In the data rows, zero lies at 4.5, halfway between 4 and 5.
Some points, one per row:
array([5., 3., 0., 5., 3., 5., 6., 6., 1., 4., 3., 3., 7., 3., 2., 4.])
array([8., 4., 4., 3., 4., 4., 7., 5., 0., 5., 5., 9., 1., 7., 7., 4.])
array([6., 5., 7., 4., 4., 4., 4., 4., 8., 5., 4., 7., 3., 7., 5., 5.])
array([5., 5., 7., 6., 5., 5., 2., 3., 9., 4., 3., 1., 4., 2., 3., 5.])
array([4., 3., 2., 2., 4., 3., 8., 7., 0., 4., 5., 6., 4., 8., 8., 4.])
array([4., 5., 3., 5., 4., 5., 3., 4., 7., 4., 3., 1., 7., 2., 4., 5.])
array([6., 6., 7., 4., 5., 4., 4., 4., 6., 5., 5., 4., 4., 4., 5., 5.])
array([6., 5., 5., 3., 4., 4., 7., 6., 2., 6., 7., 7., 2., 5., 6., 4.])
array([5., 4., 5., 6., 5., 6., 3., 4., 5., 4., 4., 5., 6., 2., 4., 5.])
array([7., 4., 3., 2., 4., 4., 8., 4., 0., 6., 7., 9., 4., 7., 6., 4.])
array([7., 4., 3., 3., 6., 4., 7., 6., 0., 5., 4., 9., 2., 4., 8., 4.])
array([5., 6., 4., 4., 6., 5., 3., 4., 8., 4., 5., 5., 4., 3., 5., 5.])
array([2., 5., 4., 5., 6., 6., 3., 3., 9., 4., 3., 0., 6., 4., 2., 5.])
array([8., 4., 4., 2., 5., 4., 5., 5., 0., 5., 5., 5., 1., 8., 4., 4.])
array([5., 4., 9., 7., 4., 5., 2., 4., 9., 4., 5., 5., 8., 2., 3., 5.])
array([4., 6., 5., 6., 5., 4., 3., 4., 9., 5., 5., 3., 6., 3., 3., 5.])
array([3., 4., 5., 4., 6., 4., 4., 5., 7., 5., 5., 8., 3., 6., 5., 4.])
array([5., 5., 3., 6., 5., 5., 3., 4., 5., 5., 5., 5., 5., 3., 4., 4.])
array([1., 3., 3., 8., 5., 6., 4., 3., 6., 4., 2., 0., 9., 2., 2., 4.])
array([7., 3., 3., 2., 4., 4., 5., 4., 0., 5., 5., 9., 1., 4., 6., 4.])
array([6., 6., 3., 4., 4., 5., 3., 4., 9., 4., 4., 2., 5., 4., 3., 5.])
array([4., 4., 5., 5., 5., 4., 4., 4., 6., 4., 3., 4., 4., 5., 6., 5.])
array([5., 4., 4., 5., 5., 5., 3., 4., 5., 5., 5., 3., 3., 4., 4., 5.])
array([6., 4., 4., 5., 5., 5., 5., 6., 2., 5., 5., 5., 4., 4., 4., 4.])
array([2., 4., 3., 6., 4., 5., 4., 3., 7., 4., 3., 5., 9., 4., 2., 5.])
array([4., 6., 8., 4., 5., 4., 2., 3., 8., 5., 6., 3., 5., 7., 4., 5.])
array([5., 5., 4., 4., 5., 5., 4., 5., 5., 5., 5., 9., 3., 5., 5., 5.])
Then 23 other points, each followed by its number:
array([3., 4., 5., 5., 5., 5., 2., 3., 7., 4., 4., 1., 6., 2., 3., 5.]) 0
array([5., 6., 5., 3., 5., 5., 4., 4., 5., 4., 5., 5., 4., 4., 4., 5.]) 1
array([0., 2., 0., 9., 1., 6., 7., 4., 2., 3., 2., 5., 9., 1., 1., 4.]) 2
array([4., 5., 6., 4., 4., 4., 4., 4., 5., 4., 4., 5., 4., 3., 4., 4.]) 3
array([7., 5., 6., 4., 5., 4., 4., 5., 5., 5., 4., 6., 4., 6., 6., 5.]) 4
array([5., 4., 2., 2., 5., 4., 7., 5., 0., 6., 5., 9., 1., 6., 6., 4.]) 5
array([3., 5., 4., 5., 6., 4., 3., 3., 3., 4., 5., 6., 5., 5., 5., 4.]) 6
array([6., 3., 3., 2., 4., 3., 9., 6., 0., 6., 4., 9., 0., 8., 8., 4.]) 7
array([5., 5., 6., 7., 5., 5., 3., 3., 5., 4., 4., 0., 5., 3., 2., 4.]) 8
array([6., 5., 6., 5., 5., 4., 4., 5., 5., 5., 5., 6., 4., 5., 5., 5.]) 9
array([5., 4., 2., 2., 6., 4., 8., 6., 0., 6., 5., 9., 1., 8., 6., 4.]) 10
array([5., 5., 3., 5., 5., 5., 4., 5., 4., 4., 4., 4., 7., 4., 5., 4.]) 11
array([4., 4., 7., 5., 4., 5., 3., 3., 9., 4., 4., 2., 4., 5., 4., 5.]) 12
array([6., 5., 7., 5., 4., 5., 3., 4., 8., 5., 4., 7., 4., 4., 4., 5.]) 13
array([2., 6., 7., 4., 5., 5., 3., 4., 6., 5., 5., 3., 5., 4., 4., 5.]) 14
array([3., 5., 5., 7., 5., 5., 4., 3., 4., 4., 4., 0., 7., 4., 3., 5.]) 15
array([4., 5., 5., 6., 4., 5., 4., 4., 4., 5., 4., 7., 4., 4., 4., 5.]) 16
array([5., 6., 4., 4., 6., 4., 4., 4., 7., 4., 5., 4., 4., 5., 5., 4.]) 17
array([4., 4., 5., 4., 6., 5., 5., 4., 9., 4., 5., 2., 4., 3., 4., 5.]) 18
array([4., 5., 6., 4., 4., 4., 4., 5., 9., 5., 5., 5., 4., 5., 5., 5.]) 19
array([6., 4., 4., 2., 5., 3., 4., 4., 0., 6., 4., 5., 0., 6., 4., 4.]) 20
array([1., 4., 5., 8., 3., 6., 4., 2., 5., 4., 2., 0., 9., 2., 2., 4.]) 21
array([4., 6., 6., 5., 4., 5., 4., 4., 6., 5., 5., 4., 3., 4., 3., 5.]) 22
Which of these numbered points is nearest to each point below, ignoring the 2 directions in which the first points spread most? Its number follows each.
array([4., 6., 9., 6., 4., 4., 2., 2., 5., 5., 4., 5., 6., 5., 3., 5.]) > 21
array([3., 7., 4., 7., 5., 6., 2., 4., 9., 4., 4., 0., 9., 2., 2., 5.]) > 11
array([5., 4., 2., 2., 4., 3., 8., 8., 0., 6., 6., 7., 1., 7., 7., 4.]) > 19
array([4., 5., 5., 5., 6., 5., 2., 3., 9., 5., 4., 1., 5., 4., 4., 4.]) > 17
array([0., 3., 1., 9., 2., 5., 6., 4., 7., 3., 2., 0., 9., 4., 4., 4.]) > 7
array([7., 5., 6., 3., 4., 3., 5., 5., 2., 6., 4., 9., 0., 9., 8., 4.]) > 4
array([3., 6., 4., 5., 4., 6., 3., 4., 6., 4., 3., 1., 7., 2., 3., 5.]) > 1
array([1., 3., 7., 7., 2., 4., 3., 3., 8., 3., 2., 0., 9., 3., 2., 4.]) > 21
array([5., 5., 6., 3., 6., 5., 3., 4., 8., 4., 4., 5., 5., 4., 4., 5.]) > 1
array([1., 3., 2., 9., 2., 6., 4., 3., 5., 4., 2., 0., 9., 2., 2., 4.]) > 21
array([4., 7., 4., 4., 5., 5., 3., 4., 5., 4., 4., 1., 6., 4., 4., 5.]) > 1
array([4., 5., 5., 5., 5., 4., 4., 4., 7., 5., 5., 5., 4., 4., 6., 5.]) > 19
